In the data rows, the value 50 means zero.
Every row has a hidden score. In each pair, how much higher is the second row's than the first's? 20 means about the same, 40 much higher and 0 much lower. The score is a weighted sum of the row's numbers plus the product of two more (or one squared), each taken from its middle value.
np.array([67, 35, 30, 62, 59, 7, 55, 54, 58, 59])
np.array([38, 60, 46, 55, 54, 87, 58, 34, 59, 62]) 9
np.array([57, 51, 6, 80, 71, 46, 49, 59, 75, 49])
np.array([36, 57, 65, 41, 45, 30, 63, 54, 28, 58]) 17
np.array([63, 57, 35, 70, 73, 48, 36, 34, 62, 38])
np.array([43, 65, 82, 24, 35, 72, 59, 55, 47, 47]) 21
np.array([67, 44, 16, 76, 97, 29, 60, 25, 77, 47])
np.array([60, 58, 32, 47, 50, 41, 25, 72, 73, 60]) 28
np.array([50, 44, 60, 38, 47, 31, 50, 61, 37, 44])
np.array([61, 54, 65, 49, 38, 51, 37, 69, 63, 33]) 22
np.array([70, 44, 42, 72, 74, 56, 51, 34, 71, 45])
np.array([51, 49, 28, 73, 75, 41, 62, 43, 78, 56]) 22
np.array([81, 29, 45, 58, 61, 42, 21, 69, 72, 54])
np.array([69, 56, 47, 36, 61, 51, 39, 43, 94, 43]) 19
np.array([65, 66, 48, 63, 76, 40, 67, 22, 66, 38])
np.array([56, 55, 22, 62, 72, 42, 51, 60, 67, 52]) 39
np.array([33, 41, 44, 73, 54, 60, 74, 39, 38, 65])
np.array([49, 41, 56, 52, 54, 53, 55, 41, 58, 40]) 17
np.array([81, 31, 41, 35, 68, 53, 34, 44, 74, 49])
np.array([29, 52, 65, 36, 19, 51, 61, 38, 41, 45]) 26
np.array([20, 53, 65, 42, 34, 78, 42, 61, 21, 65])
np.array([45, 50, 61, 18, 34, 59, 65, 22, 36, 73]) 24
np.array([70, 53, 17, 73, 61, 65, 53, 44, 95, 41])
np.array([63, 57, 46, 52, 37, 20, 19, 79, 66, 55]) 32
np.array([32, 36, 63, 32, 38, 53, 62, 75, 39, 34])
np.array([18, 62, 58, 58, 48, 52, 55, 53, 32, 44]) 20
np.array([40, 57, 71, 29, 32, 55, 51, 46, 44, 39])
np.array([32, 47, 77, 48, 47, 55, 59, 48, 41, 43]) 13
np.array([52, 52, 44, 59, 43, 52, 57, 58, 67, 48])
np.array([21, 55, 60, 46, 41, 57, 62, 56, 36, 70]) 17
np.array([83, 49, 51, 45, 62, 31, 48, 50, 74, 45])
np.array([52, 41, 68, 22, 43, 59, 33, 55, 47, 50]) 11
np.array([75, 57, 61, 43, 66, 41, 25, 61, 76, 47])
np.array([67, 47, 43, 48, 66, 52, 57, 42, 68, 43]) 14
np.array([40, 67, 62, 50, 51, 49, 48, 53, 48, 59])
np.array([60, 64, 12, 77, 86, 46, 64, 43, 83, 42]) 16
np.array([38, 36, 63, 37, 30, 46, 47, 34, 40, 58])
np.array([40, 58, 82, 16, 29, 58, 31, 68, 39, 46]) 17
np.array([59, 59, 12, 76, 86, 34, 30, 34, 73, 47])
np.array([58, 52, 66, 50, 36, 63, 50, 55, 41, 46]) 21
np.array([77, 40, 42, 49, 57, 55, 19, 65, 70, 45])
np.array([74, 52, 57, 44, 41, 44, 33, 75, 69, 45]) 25
np.array([56, 39, 73, 35, 33, 55, 41, 72, 30, 37])
np.array([21, 54, 52, 36, 32, 46, 39, 35, 26, 49]) 19
np.array([29, 62, 81, 29, 30, 62, 90, 50, 42, 52])
np.array([47, 43, 72, 32, 55, 44, 86, 26, 43, 46]) 15
np.array([31, 61, 65, 35, 47, 56, 61, 43, 37, 61])
np.array([40, 68, 69, 22, 32, 71, 65, 39, 26, 56]) 21
np.array([56, 43, 35, 59, 66, 44, 43, 40, 52, 41])
np.array([75, 50, 61, 60, 57, 27, 49, 77, 57, 55]) 32
np.array([38, 45, 68, 51, 44, 16, 71, 48, 27, 43])
np.array([43, 35, 66, 48, 30, 45, 74, 51, 11, 64]) 27
np.array([73, 47, 37, 72, 68, 40, 57, 53, 65, 51])
np.array([47, 45, 36, 62, 66, 33, 70, 63, 63, 51]) 16
np.array([60, 53, 55, 54, 57, 55, 58, 52, 58, 54])
np.array([69, 63, 26, 99, 65, 34, 1, 60, 75, 41]) 25
np.array([71, 40, 11, 82, 88, 44, 54, 44, 83, 40])
np.array([25, 59, 68, 31, 27, 76, 61, 39, 33, 53]) 15
np.array([25, 65, 71, 45, 31, 58, 60, 46, 36, 50])
np.array([59, 49, 26, 70, 66, 53, 78, 29, 57, 60]) 23
np.array([40, 43, 61, 33, 46, 63, 40, 23, 49, 47])
np.array([30, 61, 52, 65, 44, 36, 53, 59, 44, 58]) 26
np.array([23, 37, 57, 56, 50, 43, 67, 46, 28, 43])
np.array([57, 58, 27, 70, 66, 62, 53, 37, 59, 49]) 30
np.array([68, 50, 29, 78, 58, 56, 51, 43, 80, 45])
np.array([61, 57, 25, 68, 74, 53, 34, 40, 67, 39]) 16
np.array([57, 61, 30, 97, 61, 21, 14, 56, 75, 32])
np.array([40, 64, 62, 16, 29, 53, 51, 48, 29, 53]) 18
np.array([64, 49, 55, 45, 37, 81, 39, 37, 50, 46])
np.array([67, 50, 59, 43, 69, 82, 51, 53, 58, 47]) 26
np.array([55, 66, 36, 56, 63, 29, 21, 46, 60, 38])
np.array([43, 61, 73, 32, 48, 93, 64, 49, 35, 75]) 22
np.array([65, 43, 20, 72, 67, 45, 73, 34, 75, 49])
np.array([27, 44, 72, 42, 34, 60, 56, 31, 36, 51]) 17
np.array([46, 53, 62, 31, 33, 70, 58, 38, 37, 63])
np.array([66, 34, 40, 31, 39, 25, 52, 72, 49, 60]) 21
np.array([35, 70, 64, 67, 45, 72, 38, 51, 34, 54])
np.array([22, 52, 60, 41, 24, 38, 36, 57, 33, 49]) 20
np.array([43, 49, 43, 31, 42, 59, 63, 48, 41, 68])
np.array([64, 56, 27, 48, 65, 38, 33, 54, 73, 51]) 29
np.array([42, 46, 69, 30, 44, 66, 75, 52, 30, 48])
np.array([63, 38, 61, 61, 70, 43, 71, 47, 67, 46]) 18
np.array([33, 43, 50, 39, 37, 57, 74, 63, 29, 60])
np.array([37, 59, 71, 55, 52, 59, 54, 53, 50, 50]) 19
np.array([72, 42, 36, 27, 43, 22, 52, 65, 53, 47])
np.array([62, 33, 10, 89, 78, 48, 45, 39, 65, 47]) 16
np.array([80, 40, 49, 35, 60, 53, 61, 64, 70, 55])
np.array([71, 39, 42, 48, 67, 69, 44, 60, 75, 50]) 17
np.array([69, 69, 20, 50, 60, 45, 41, 47, 54, 48])
np.array([38, 60, 63, 51, 34, 47, 66, 48, 34, 48]) 13
np.array([62, 70, 64, 27, 45, 45, 28, 77, 42, 48])
np.array([83, 42, 54, 42, 53, 45, 29, 76, 66, 64]) 19
np.array([46, 49, 65, 39, 37, 41, 43, 70, 34, 46])
np.array([48, 56, 51, 43, 33, 55, 39, 38, 45, 54]) 23
np.array([38, 67, 45, 60, 38, 82, 34, 62, 59, 58])
np.array([39, 60, 54, 38, 44, 46, 56, 38, 45, 58]) 23
np.array([75, 36, 48, 68, 58, 61, 2, 60, 72, 57])
np.array([26, 38, 69, 34, 34, 57, 64, 50, 22, 60]) 11
np.array([66, 43, 32, 62, 73, 41, 56, 56, 76, 53])
np.array([62, 35, 44, 36, 61, 56, 61, 52, 53, 48]) 15
np.array([30, 59, 82, 56, 37, 89, 69, 49, 28, 53])
np.array([63, 54, 24, 44, 83, 48, 69, 39, 52, 46]) 26
np.array([39, 44, 71, 30, 32, 60, 65, 34, 55, 41])
np.array([75, 51, 34, 74, 77, 56, 33, 45, 69, 44]) 24
np.array([73, 33, 55, 49, 61, 49, 44, 54, 75, 39])
np.array([49, 45, 45, 38, 45, 57, 54, 40, 48, 49]) 18
np.array([37, 32, 56, 49, 52, 63, 53, 39, 43, 62])
np.array([62, 39, 9, 99, 73, 16, 23, 41, 69, 40]) 31
np.array([17, 66, 66, 37, 24, 66, 51, 44, 33, 36])
np.array([46, 64, 58, 45, 31, 65, 57, 50, 46, 40]) 25
np.array([60, 54, 23, 51, 65, 38, 57, 45, 56, 43])
np.array([58, 50, 46, 71, 61, 33, 92, 25, 66, 53]) 19
np.array([34, 49, 41, 57, 20, 46, 58, 52, 27, 49])
np.array([38, 35, 64, 46, 45, 61, 55, 45, 46, 53]) 14
np.array([55, 38, 42, 38, 47, 35, 31, 63, 56, 54])
np.array([66, 31, 23, 59, 67, 49, 74, 30, 70, 48]) 18
np.array([34, 58, 49, 43, 21, 69, 85, 41, 37, 72])
np.array([46, 40, 69, 27, 49, 66, 58, 39, 28, 50]) 18
np.array([36, 46, 61, 29, 46, 79, 62, 33, 29, 71])
np.array([81, 58, 46, 34, 35, 29, 0, 71, 52, 41]) 39
np.array([70, 63, 35, 69, 66, 47, 45, 39, 78, 42])
np.array([71, 48, 3, 98, 74, 47, 28, 59, 83, 53]) 25
np.array([68, 69, 56, 67, 49, 60, 17, 67, 71, 44])
np.array([54, 21, 28, 54, 62, 33, 40, 56, 59, 46]) 7
np.array([48, 35, 39, 47, 50, 67, 71, 44, 53, 65])
np.array([44, 29, 54, 45, 22, 41, 37, 58, 36, 44]) 25
np.array([43, 42, 39, 60, 61, 53, 40, 45, 52, 52])
np.array([71, 39, 12, 99, 78, 47, 37, 55, 64, 41]) 28
np.array([42, 52, 70, 24, 40, 61, 39, 70, 46, 38])
np.array([42, 55, 75, 30, 39, 74, 48, 23, 48, 46]) 22
np.array([71, 29, 46, 57, 38, 16, 0, 57, 55, 54])
np.array([92, 38, 51, 56, 34, 14, 24, 96, 47, 53]) 22
np.array([80, 51, 48, 80, 62, 48, 50, 62, 59, 42])
np.array([59, 56, 17, 84, 89, 21, 31, 22, 78, 45]) 14
np.array([40, 53, 52, 35, 31, 95, 49, 43, 29, 64])
np.array([31, 62, 61, 40, 34, 74, 44, 54, 37, 70]) 28
np.array([43, 48, 55, 40, 54, 52, 65, 23, 67, 54])
np.array([66, 58, 32, 78, 73, 39, 69, 34, 66, 49]) 19
np.array([39, 73, 44, 58, 65, 50, 53, 36, 50, 58])
np.array([26, 55, 46, 32, 55, 25, 28, 42, 42, 51]) 19
np.array([36, 65, 49, 61, 42, 68, 79, 29, 41, 58])
np.array([39, 77, 71, 32, 39, 69, 44, 56, 37, 51]) 22
np.array([77, 37, 57, 29, 52, 55, 34, 90, 61, 46])
np.array([84, 57, 49, 45, 40, 37, 0, 67, 49, 38]) 24
np.array([70, 45, 39, 32, 68, 57, 67, 58, 75, 43])
np.array([62, 49, 50, 12, 72, 70, 20, 76, 51, 36]) 29
np.array([32, 70, 66, 23, 29, 74, 66, 32, 23, 61])
np.array([60, 51, 43, 65, 60, 60, 71, 60, 74, 43]) 21
np.array([31, 50, 52, 43, 28, 27, 65, 63, 34, 40])
np.array([35, 41, 45, 34, 36, 27, 60, 24, 33, 47]) 25
np.array([77, 49, 36, 75, 64, 65, 33, 61, 83, 48])
np.array([64, 18, 45, 40, 42, 59, 49, 52, 58, 42]) 4
np.array([29, 66, 61, 59, 39, 76, 42, 53, 38, 70])
np.array([28, 51, 77, 73, 48, 48, 65, 52, 35, 60]) 15
np.array([64, 67, 55, 35, 48, 46, 30, 74, 47, 46])
np.array([38, 64, 60, 38, 22, 29, 51, 55, 32, 61]) 23
np.array([69, 53, 54, 49, 30, 42, 43, 73, 65, 42])
np.array([45, 38, 81, 27, 42, 70, 62, 42, 33, 38]) 4
np.array([47, 60, 59, 24, 46, 44, 23, 69, 46, 47])
np.array([46, 47, 22, 84, 80, 36, 47, 40, 58, 43]) 14
np.array([58, 45, 35, 77, 77, 49, 59, 48, 73, 45])
np.array([51, 44, 53, 34, 31, 23, 50, 44, 40, 60]) 32
np.array([32, 50, 52, 61, 43, 26, 52, 69, 35, 57])
np.array([53, 47, 44, 60, 50, 68, 62, 44, 64, 52]) 15
np.array([20, 69, 69, 41, 35, 73, 57, 48, 39, 51])
np.array([24, 46, 52, 36, 27, 74, 33, 43, 31, 58]) 11
np.array([65, 34, 20, 68, 84, 27, 43, 31, 79, 38])
np.array([31, 50, 24, 64, 67, 53, 58, 18, 41, 58]) 19
np.array([38, 44, 62, 29, 41, 67, 71, 56, 50, 49])
np.array([24, 55, 43, 48, 42, 30, 59, 63, 27, 50]) 26
np.array([44, 43, 77, 30, 32, 69, 72, 61, 30, 51])
np.array([67, 69, 23, 83, 61, 42, 3, 42, 71, 46]) 33
np.array([25, 47, 54, 50, 22, 73, 66, 54, 25, 60])
np.array([76, 57, 24, 70, 87, 43, 46, 55, 78, 56]) 37
np.array([60, 40, 24, 68, 85, 44, 50, 46, 81, 35])
np.array([52, 27, 45, 50, 35, 17, 44, 47, 43, 54]) 32
np.array([31, 35, 48, 52, 30, 60, 73, 17, 40, 57])
np.array([49, 61, 54, 50, 51, 65, 36, 31, 49, 50]) 22
np.array([38, 72, 65, 38, 26, 75, 69, 49, 45, 63])
np.array([30, 43, 75, 36, 27, 83, 20, 67, 37, 51]) 7
np.array([32, 51, 70, 33, 28, 16, 38, 55, 30, 43])
np.array([17, 59, 40, 54, 58, 39, 42, 64, 30, 42]) 11
np.array([56, 45, 21, 73, 66, 45, 58, 45, 56, 46])
np.array([24, 58, 69, 50, 42, 47, 69, 58, 34, 47]) 14
np.array([58, 45, 51, 25, 45, 50, 68, 47, 45, 51])
np.array([44, 54, 65, 29, 32, 57, 53, 68, 47, 42]) 19
np.array([79, 46, 22, 86, 69, 47, 64, 60, 71, 47])
np.array([69, 32, 13, 80, 86, 43, 71, 49, 63, 45]) 17
np.array([60, 51, 12, 92, 95, 36, 40, 41, 69, 43])
np.array([42, 62, 47, 49, 63, 73, 64, 25, 57, 39]) 12
np.array([42, 47, 57, 51, 51, 60, 98, 46, 45, 59])
np.array([51, 45, 71, 35, 41, 39, 36, 47, 45, 48]) 25
np.array([40, 67, 78, 47, 34, 75, 60, 57, 25, 43])
np.array([65, 41, 52, 37, 47, 43, 42, 47, 61, 39]) 23
np.array([35, 61, 71, 39, 12, 77, 57, 61, 35, 54])
np.array([80, 54, 60, 40, 48, 41, 0, 72, 49, 47]) 31
np.array([41, 49, 61, 25, 35, 59, 64, 55, 28, 56])
np.array([52, 51, 63, 33, 72, 63, 30, 27, 61, 41]) 14
np.array([54, 29, 26, 86, 69, 43, 46, 49, 61, 41])
np.array([54, 30, 71, 23, 51, 51, 47, 58, 53, 36]) 16
np.array([44, 40, 65, 43, 42, 58, 52, 48, 41, 41])
np.array([68, 50, 56, 56, 68, 43, 55, 44, 60, 39]) 20
np.array([36, 46, 50, 50, 43, 71, 71, 32, 47, 66])
np.array([62, 40, 52, 42, 61, 61, 66, 41, 57, 50]) 23
np.array([35, 63, 53, 39, 25, 81, 57, 46, 32, 70])
np.array([59, 48, 26, 89, 83, 22, 47, 46, 90, 34]) 17
np.array([75, 32, 43, 56, 56, 17, 31, 73, 61, 43])
np.array([39, 51, 42, 53, 54, 49, 48, 38, 45, 46]) 12
np.array([68, 47, 17, 89, 80, 42, 56, 30, 71, 43])
np.array([65, 54, 30, 54, 69, 50, 67, 37, 66, 41]) 20
np.array([67, 55, 66, 30, 58, 49, 32, 58, 64, 37])
np.array([36, 61, 69, 23, 33, 73, 43, 34, 30, 45]) 17
np.array([47, 44, 35, 60, 64, 40, 90, 34, 62, 55])
np.array([42, 43, 55, 39, 32, 26, 45, 67, 44, 50]) 25
np.array([36, 55, 79, 38, 33, 84, 28, 52, 43, 57])
np.array([74, 49, 20, 99, 64, 40, 59, 53, 89, 41]) 28
np.array([24, 70, 58, 36, 24, 54, 57, 44, 38, 36])
np.array([68, 56, 11, 83, 63, 40, 36, 54, 79, 29]) 23
np.array([25, 56, 94, 56, 20, 78, 52, 67, 28, 42])
np.array([47, 44, 66, 26, 36, 25, 48, 60, 31, 57]) 28
np.array([71, 56, 71, 45, 53, 67, 44, 36, 56, 36])
np.array([64, 54, 49, 64, 66, 58, 80, 26, 64, 39]) 15
np.array([59, 54, 32, 69, 68, 20, 15, 54, 62, 31])
np.array([27, 53, 77, 53, 38, 57, 51, 46, 25, 44]) 15
np.array([76, 42, 55, 59, 51, 30, 0, 64, 53, 36])
np.array([37, 65, 61, 38, 35, 82, 57, 37, 21, 62]) 13
np.array([38, 48, 75, 28, 34, 69, 44, 45, 55, 43])
np.array([21, 35, 81, 28, 18, 65, 40, 52, 37, 57]) 15
np.array([45, 43, 38, 43, 64, 36, 77, 42, 57, 50])
np.array([34, 54, 37, 54, 44, 78, 79, 37, 36, 65]) 20
np.array([52, 57, 42, 82, 57, 64, 63, 36, 65, 46])
np.array([32, 37, 73, 31, 24, 78, 77, 60, 36, 51]) 12
np.array([46, 40, 52, 52, 61, 56, 83, 38, 59, 47])
np.array([35, 61, 55, 69, 31, 74, 47, 57, 42, 61]) 29
np.array([27, 35, 52, 48, 27, 61, 38, 55, 38, 49])
np.array([32, 54, 40, 61, 52, 20, 44, 50, 44, 48]) 31
np.array([42, 47, 46, 61, 57, 54, 77, 52, 46, 57])
np.array([31, 69, 51, 40, 30, 44, 68, 59, 39, 62]) 23
np.array([45, 42, 56, 24, 36, 27, 55, 53, 31, 48])
np.array([18, 76, 55, 43, 32, 69, 74, 30, 22, 56]) 18
np.array([79, 36, 43, 64, 78, 45, 41, 58, 62, 41])
np.array([58, 34, 15, 94, 75, 26, 41, 44, 84, 47]) 18
np.array([40, 54, 35, 53, 57, 58, 64, 42, 53, 55])
np.array([29, 39, 85, 56, 25, 41, 50, 37, 32, 57]) 31
np.array([70, 33, 17, 79, 77, 36, 25, 60, 81, 38])
np.array([75, 41, 24, 82, 86, 43, 36, 57, 61, 41]) 26
np.array([59, 50, 43, 52, 81, 49, 48, 62, 63, 40])
np.array([32, 44, 76, 60, 42, 82, 69, 37, 31, 61]) 13
np.array([73, 32, 21, 76, 70, 5, 31, 49, 72, 50])
np.array([41, 48, 75, 44, 25, 61, 56, 52, 41, 51]) 13
np.array([44, 55, 64, 24, 27, 46, 36, 36, 45, 34])
np.array([65, 39, 39, 69, 73, 49, 56, 41, 65, 60]) 16
np.array([24, 52, 61, 61, 23, 9, 34, 52, 33, 52])
np.array([71, 40, 59, 40, 47, 19, 37, 72, 52, 48]) 10
np.array([41, 70, 55, 42, 23, 67, 19, 36, 50, 51])
np.array([49, 66, 58, 40, 30, 89, 45, 33, 28, 64]) 11
np.array([43, 68, 47, 59, 70, 68, 71, 32, 45, 42])
np.array([86, 50, 59, 42, 55, 57, 56, 69, 64, 47]) 37
